[[  3.2  -2.8   3.0 -11.8]
 [ 55.6  38.1 -35.3 -23.0]
 [  7.9  -8.1   8.6 -12.6]
 [ -2.7 -72.6  53.1 -39.9]
 [-21.6 -74.6  53.8 -28.2]]
|
[-11.8 -35.3  -8.1  -2.7]

[[-31.9  -2.0  40.6  -6.0]
 [-73.6   0.5  -9.5   5.7]
 [-71.5   4.8 -23.8   3.4]]
|
[-6.0 -9.5  4.8]

[[ 30.0   1.2   6.7  15.7]
 [ 14.5  15.4  -0.7  57.2]
 [ 39.7  -7.5 -11.3  33.6]
 [  7.8   1.7  -4.8 -11.6]]
|
[15.7 -0.7 -7.5  7.8]

[[-34.9  -6.4  -9.5]
 [-58.6  -5.7 -18.7]
 [ 18.7   3.1  -8.6]
 [ 23.8   6.5  11.9]
 [ 19.3  -5.1  30.6]]
|
[-9.5 -5.7 18.7]

[[-10.6  22.2 -11.6  54.2]
 [-22.7  19.8  11.2  -6.5]]
|
[54.2 11.2]

[[ -0.7  -0.7]
 [ 58.2 -62.5]
 [ -2.6  42.3]
 [ 60.7 -62.3]
 [ -3.2  33.4]]
|
[-0.7 58.2]

[[  2.0  12.7  -8.6  53.0  39.1]
 [-20.3  42.2  46.5 -21.3 -12.2]
 [-26.1  -7.9 -62.7 -17.1  42.3]
 [-38.4  24.6 -23.4 -12.9  49.3]]
|
[ 39.1 -21.3 -62.7  24.6]

[[ 22.5  23.5  41.8  24.6]
 [ 24.9  43.4   2.5  -9.1]
 [ 24.9   4.9  41.8  34.7]
 [ 43.7  49.4  66.1 -24.6]]
|
[24.6  2.5  4.9 43.7]

[[-28.3  22.0   0.9]
 [ 66.6 -72.2  53.7]]
|
[  0.9 -72.2]
---
[[ 55.8 -21.9  23.2]
 [-36.0  20.8 -50.6]
 [  3.6  -5.4   6.0]
 [ -5.1  13.3 -12.3]
 [-31.5  -9.4 -61.6]]
|
[23.2 20.8  3.6]

[[ -3.2 -11.9  -2.7  44.6]
 [ -2.0  53.1  -6.2  53.3]
 [ -6.4 -34.0   7.6 -14.3]
 [  1.2 -19.3   8.8  16.5]
 [ -3.6  44.0  25.0 -10.0]]
|
[ 44.6  -6.2 -34.0   1.2]

[[  2.3  57.8  45.4  13.9]
 [-19.1 -10.7 -19.7   4.0]]
|
[ 13.9 -19.7]

[[ -5.5 -16.0]
 [-56.5  29.6]]
|
[-16.0 -56.5]

[[ 22.8   8.9  20.8 -13.4]
 [  1.5  38.8  65.4 -55.1]
 [  8.8  29.2  62.1 -46.3]
 [  1.4 -44.6 -59.1  48.8]
 [-22.9  10.6   0.1  -6.6]]
|
[-13.4  65.4  29.2   1.4]

[[ 34.5  13.0  36.3   0.2 -23.6]
 [ 40.4   0.3  39.3  -0.6 -31.8]
 [ 34.5 -58.4  33.7  -2.9 -58.9]]
|
[-23.6  -0.6  33.7]
---
[[-32.2   2.1   4.8   5.6   1.6  52.8   4.5]
 [-28.7  29.6  25.6  -9.1 -35.8  -7.0   4.5]
 [-11.1 -20.6   4.8  -1.2  11.6  -2.3 -19.7]
 [ 48.3  25.0  -8.5   5.7   1.6  -2.8  26.2]
 [-21.7 -16.5 -35.2 -11.0   1.6  12.9   4.5]
 [-21.7  14.0  21.4 -11.0  -4.2 -12.7  25.4]
 [-21.7 -13.3   4.8 -23.9   1.6 -21.2   8.3]
 [-21.7 -11.2 -52.4 -16.4   1.6  19.3   4.5]
 [ -2.3  -6.8   4.8 -11.0   8.2 -20.7  19.3]
 [  5.3   5.4 -26.4 -11.0   1.6  -3.2  19.9]
 [-21.7 -16.6  19.8  -7.5   3.0  -1.7 -25.0]]
|
[[-21.7 -16.6  19.8  -7.5   3.0  -1.7 -25.0]
 [-32.2   2.1   4.8   5.6   1.6  52.8   4.5]
 [-28.7  29.6  25.6  -9.1 -35.8  -7.0   4.5]
 [-11.1 -20.6   4.8  -1.2  11.6  -2.3 -19.7]
 [ 48.3  25.0  -8.5   5.7   1.6  -2.8  26.2]
 [-21.7 -16.5 -35.2 -11.0   1.6  12.9   4.5]
 [-21.7  14.0  21.4 -11.0  -4.2 -12.7  25.4]
 [-21.7 -13.3   4.8 -23.9   1.6 -21.2   8.3]
 [-21.7 -11.2 -52.4 -16.4   1.6  19.3   4.5]
 [ -2.3  -6.8   4.8 -11.0   8.2 -20.7  19.3]
 [  5.3   5.4 -26.4 -11.0   1.6  -3.2  19.9]]

[[-38.6  43.2 -39.6  50.9  21.9  25.9 -39.6   6.6 -17.7 -45.8 -32.5 -18.9
   52.1]
 [ 40.5  12.6 -17.4  19.3 -55.8 -60.9 -50.9 -55.9  45.5 -29.0  43.8  33.5
   21.2]
 [ 17.9  14.9 -41.7  14.7 -40.4 -45.9 -31.0 -18.0  24.5 -38.5  30.2  33.0
   28.2]
 [-28.8 -11.5   8.0 -13.9  54.8  63.7  26.7  64.6 -31.8  23.5 -34.9 -32.4
  -11.9]]
|
[[-28.8 -11.5   8.0 -13.9  54.8  63.7  26.7  64.6 -31.8  23.5 -34.9 -32.4
  -11.9]
 [-38.6  43.2 -39.6  50.9  21.9  25.9 -39.6   6.6 -17.7 -45.8 -32.5 -18.9
   52.1]
 [ 40.5  12.6 -17.4  19.3 -55.8 -60.9 -50.9 -55.9  45.5 -29.0  43.8  33.5
   21.2]
 [ 17.9  14.9 -41.7  14.7 -40.4 -45.9 -31.0 -18.0  24.5 -38.5  30.2  33.0
   28.2]]

[[-31.9  -2.4 -48.2  49.4  64.3 -57.6  56.3 -58.6 -53.7 -54.5  38.0 -47.1
   50.3  47.2  51.4]
 [ 40.9  42.9  27.3  73.9 -13.8 -67.7  47.0 -68.1  30.0  33.8  74.1  40.2
  -13.0  49.6 -18.5]]
|
[[ 40.9  42.9  27.3  73.9 -13.8 -67.7  47.0 -68.1  30.0  33.8  74.1  40.2
  -13.0  49.6 -18.5]
 [-31.9  -2.4 -48.2  49.4  64.3 -57.6  56.3 -58.6 -53.7 -54.5  38.0 -47.1
   50.3  47.2  51.4]]

[[ -6.2  25.5  22.8]
 [ -1.1  -8.5  -7.4]
 [ -0.8 -30.4 -53.8]
 [  1.3  21.4  24.2]
 [  1.1  31.4  23.4]
 [ 11.1 -15.0 -18.7]
 [  8.0 -14.7 -16.3]
 [  3.7  22.0  15.8]
 [ -9.5  11.3  10.4]]
|
[[ -9.5  11.3  10.4]
 [ -6.2  25.5  22.8]
 [ -1.1  -8.5  -7.4]
 [ -0.8 -30.4 -53.8]
 [  1.3  21.4  24.2]
 [  1.1  31.4  23.4]
 [ 11.1 -15.0 -18.7]
 [  8.0 -14.7 -16.3]
 [  3.7  22.0  15.8]]

[[-35.5  -7.3  33.5  33.0 -32.2  21.1   0.4  -3.8 -15.8]
 [-26.9   7.8 -14.2   1.0  -6.9  27.1  28.8 -14.3  25.1]
 [ 16.5  18.3 -12.4  -0.6  25.2 -13.7  11.8 -35.3  25.1]
 [-14.0   4.5  65.1  -2.2 -21.0 -31.2  13.3  22.8 -25.2]
 [-37.6  -1.8  22.9  -4.0 -12.5  14.2 -16.3  -7.2  -7.0]
 [  9.2   8.1  -6.1   1.7 -11.7 -16.0  -7.0   4.9 -12.9]
 [-35.6 -37.0  -7.8  -1.1   9.8  14.2 -15.5   6.5  18.1]]
|
[[-35.6 -37.0  -7.8  -1.1   9.8  14.2 -15.5   6.5  18.1]
 [-35.5  -7.3  33.5  33.0 -32.2  21.1   0.4  -3.8 -15.8]
 [-26.9   7.8 -14.2   1.0  -6.9  27.1  28.8 -14.3  25.1]
 [ 16.5  18.3 -12.4  -0.6  25.2 -13.7  11.8 -35.3  25.1]
 [-14.0   4.5  65.1  -2.2 -21.0 -31.2  13.3  22.8 -25.2]
 [-37.6  -1.8  22.9  -4.0 -12.5  14.2 -16.3  -7.2  -7.0]
 [  9.2   8.1  -6.1   1.7 -11.7 -16.0  -7.0   4.9 -12.9]]

[[  6.4  23.5]
 [ 30.8 -29.2]
 [-37.6 -64.1]
 [ 23.2  -2.5]
 [ 73.7   9.5]
 [ 12.5  24.0]]
|
[[ 12.5  24.0]
 [  6.4  23.5]
 [ 30.8 -29.2]
 [-37.6 -64.1]
 [ 23.2  -2.5]
 [ 73.7   9.5]]
